One vector is turned by the same rotation once a step. Each row is the vector after some number of steps, and that number follows the row.
The counts run from 0 to 77.
[134 142 147 109 184  93 149 128 145 124 112 213 144 128  95 115 119  97
 162 151 111 150 127 155 139  97 146 128 155 156 132 124 130 117 113  90
 109  76] -> 36
[173 154 134  93 178 124 127 155 126 126 113 180 154 147  97  94 111 124
 147 116 123 138 126 170  85  82 116 141 151 145 109  92 133 102 129 132
  80 114] -> 47
[120 119 154 114 152  96 149 123 120  83 115 145 139 106 133 115 158  98
 154 133 103 160 138 120 166 170 185 106 134 157 141 145 130 136 118  56
 118  92] -> 4
[136 135 115  94 154 110 145 124  92 133 109 195 154 140 123 103  77 104
 139 131 137 134 105 157 139  49 102 131 150 169 143 127 124 127 127 127
 154 101] -> 60
[133 134 139  97 184  84 153 113 126 120 106 212 152 125 106 118 131  94
 151 138 105 149 127 140 139 103 136 131 152 172 144 134 137 132 113  87
 103  78] -> 33
[134 138 128 104 145 119 138 137 106 139 122 190 146 141 115 104  71 113
 149 150 141 135 104 159 133  41 114 131 153 167 137 119 118 116 123 130
 168  90] -> 63
[139 147 134 113 139 137 130 146 111 147 122 185 137 144 106 102  79 115
 150 157 141 130 114 163 125  38 123 122 151 148 127 103 112 107 128 134
 169  94] -> 66
[137 130 145  98 178  90 149 123 133 118 111 211 143 119 101 116 124  95
 154 142 108 150 124 148 136  99 139 130 151 169 141 134 138 126 111  87
 107  76] -> 34
[152 137 110  79 167 104 142 125  83 125 109 193 161 141 126 100  93 110
 135 106 137 134 102 155 130  59  97 142 152 175 139 123 129 124 124 125
 136 113] -> 57
[140 139 173 124 163 110 128 150 152  99 120 151 133 120 102 109 156 107
 169 144 101 160 146 140 128 164 190 113 136 138 115 112 137 113 120  77
  87  89] -> 12
[160 157 133 110 130 156 101 178  96 131 129 139 143 160 119  85  77 131
 141 128 143 127 117 166 105  53 120 125 141 134 106  89 113  94 140 155
 145 124] -> 74
[155 146 163 110 178 113 123 164 149  95 121 145 139 128 101 101 166 114
 161 123  97 156 147 147 115 164 172 117 137 135 116 106 140 106 126  93
  57 102] -> 16
[159 135 135  80 192  95 140 134 123  91 112 165 163 132 117 105 156 108
 142  89  97 144 131 142 116 151 136 134 140 155 126 122 146 132 125  96
  61 119] -> 23
[167 160 142  97 180 121 123 160 137 131 116 187 152 152  88 103 117 119
 151 124 119 138 134 160  93  89 120 137 152 147 115  95 135 104 126 130
  79 108] -> 45
[158 141 148  97 187 104 130 150 135  94 120 154 157 134 114  98 158 115
 147  99  96 156 140 146 114 159 146 128 141 144 115 110 146 117 126  99
  51 116] -> 20
[145 148 171 121 173 106 124 158 155  97 125 152 136 127  97 109 169 111
 169 132  98 157 151 136 121 163 181 110 137 140 112 108 135 107 122  81
  73  92] -> 14
[159 136 147  87 187  98 131 146 131  89 118 152 161 135 113 102 162 113
 145  94 101 150 141 142 109 152 146 131 140 142 119 113 147 123 125  94
  54 119] -> 21
[125 126 166 121 154  99 139 135 141  95 122 150 134 103 119 114 162  92
 161 150 104 158 143 126 159 164 192 107 133 150 134 137 129 131 117  58
 110  82] -> 7
[132 133 146 110 183  91 151 127 139 124 113 208 149 125 100 119 121  96
 155 147 107 153 132 146 142  96 143 131 150 165 134 127 136 125 109  89
 107  76] -> 35
[166 144 120  72 180 116 130 144 103 119 111 178 164 152 117  95 105 122
 133  98 120 128 116 162  97  76  95 142 144 157 119 104 138 113 132 141
  97 124] -> 51
[150 154 153 111 184 111 136 152 150 138 117 202 140 135  82 111 119 108
 161 149 111 150 127 162 118  91 144 131 149 147 119 108 129 104 121 114
  97  85] -> 40
[125 140 169 128 155 101 134 150 151 101 126 157 134 113 108 116 161 101
 167 150 106 159 147 133 144 159 194 106 141 141 122 119 131 117 115  65
  97  78] -> 10
[166 143 117  73 176 116 131 138  95 116 115 178 172 146 114  92 100 119
 135  94 126 128 117 158  96  74  92 141 142 162 126 109 138 116 126 137
  97 127] -> 52
[167 153 141  98 181 123 121 158 132 128 112 181 148 157  92  99 116 120
 153 119 113 138 124 168  92  88 119 139 146 143 109  97 132 100 131 139
  81 110] -> 46
[153 127 130  77 189  90 144 125 115  92 111 172 163 129 124 104 156 108
 140  92  98 149 130 136 125 146 126 134 143 162 133 130 148 129 123  91
  66 118] -> 25
[138 125 139  93 181  84 162 113 123 111 107 202 155 121 116 115 128  95
 151 123 107 156 126 143 139 117 135 133 150 170 142 137 139 135 111  83
 102  94] -> 31
[148 129 114  83 163 104 144 122  88 125 108 197 160 139 123 103  87 108
 134 120 135 130 103 151 130  56  96 140 147 172 142 128 131 126 127 120
 143 109] -> 58
[165 154 125 101 124 156  99 174  95 122 127 133 143 158 124  83  87 135
 138 122 143 121 116 166 100  58 124 127 140 130 107  89 113  94 144 157
 151 131] -> 75
[134 135 122 102 149 116 145 133  98 134 114 196 148 142 123 104  77 108
 140 142 136 127 105 160 137  45 113 131 153 165 138 122 115 122 121 123
 165  92] -> 62
[155 131 132  81 189  93 145 132 117  87 109 166 161 123 121 101 156 108
 146  84 100 152 134 139 111 146 134 134 138 161 133 125 149 133 125  89
  63 117] -> 24
[142 152 155 115 180 108 137 148 150 135 113 207 140 133  84 116 119 103
 159 150 106 148 133 160 118  92 142 130 148 152 122 108 131 107 112 108
 101  77] -> 39
[161 139 136  85 187  99 134 140 123  87 115 158 159 128 116 100 157 109
 149  89  97 147 132 143 110 155 136 130 138 154 126 118 145 125 128  95
  54 120] -> 22
[126 112 146 105 145  94 141 129  99  73 122 125 148 108 153  98 160  98
 141 103 108 158 136 120 156 177 173 105 128 161 143 145 135 143 128  58
 116 111] -> 0
[158 157 140 112 133 153 108 174 108 133 129 151 138 154 108  94  85 129
 149 140 145 126 115 169 105  48 125 124 148 133 106  85 106  91 135 153
 153 115] -> 72
[149 161 136 115 127 144 116 168 116 139 127 165 135 152  96  97  78 122
 147 151 141 131 116 164 113  41 132 127 144 140 107  92 105  91 130 146
 159 102] -> 70
[170 149 125  80 181 116 126 155 115 118 113 174 157 155 108  94 107 122
 145  99 121 131 119 167  95  81 104 148 143 149 114  97 137 108 129 136
  85 121] -> 49
[120 116 158 110 145  92 146 127 120  82 124 140 143 104 139 108 161  94
 155 124 108 162 132 120 162 171 180 104 131 159 141 150 135 138 121  54
 120  97] -> 3
[133 135 171 127 165 103 130 152 155 101 125 156 130 112 102 116 164 104
 170 148 101 161 143 136 136 162 187 107 138 140 122 119 127 116 118  74
  91  81] -> 11
[116 112 149 113 150  97 148 119 109  78 121 134 146 114 145 105 162 101
 150 117 111 158 134 116 164 173 178 107 134 159 142 148 131 142 117  51
 120 105] -> 2
[138 124 131  88 186  82 157 106 115 105 109 197 156 125 121 117 134  92
 146 118 105 150 121 142 143 119 129 133 147 174 149 136 135 137 116  82
  94  93] -> 30
[134 146 130 114 139 125 134 146 107 144 117 188 141 141 106 104  82 112
 150 158 143 132 107 159 126  40 124 124 151 155 132 111 112 110 124 130
 171  87] -> 65
[161 155 147 102 182 121 123 160 142 133 110 188 147 145  81 102 115 121
 154 133 116 139 133 167  98  82 131 139 152 145 112  94 132 100 124 130
  85  98] -> 44
[139 146 153 107 180  98 149 137 144 134 110 207 139 130  91 117 120  95
 163 155 111 150 127 152 134  92 143 130 153 159 135 116 131 117 113  97
 107  77] -> 37
[161 140 148  97 184 114 128 153 139  89 117 149 146 129 109  99 164 117
 150 101  95 153 144 143 110 163 156 125 134 143 115 107 142 115 129  97
  48 112] -> 19
[149 125 129  80 182  89 151 118 113  89 110 178 162 130 131 102 150 104
 142  88 107 148 128 137 128 139 126 131 143 162 138 129 151 133 121  86
  71 114] -> 26
[169 153 126  85 184 120 124 156 121 122 117 179 158 151  99 100 113 123
 149 108 117 132 128 168  89  85 108 144 147 149 113  94 134 106 130 142
  79 118] -> 48
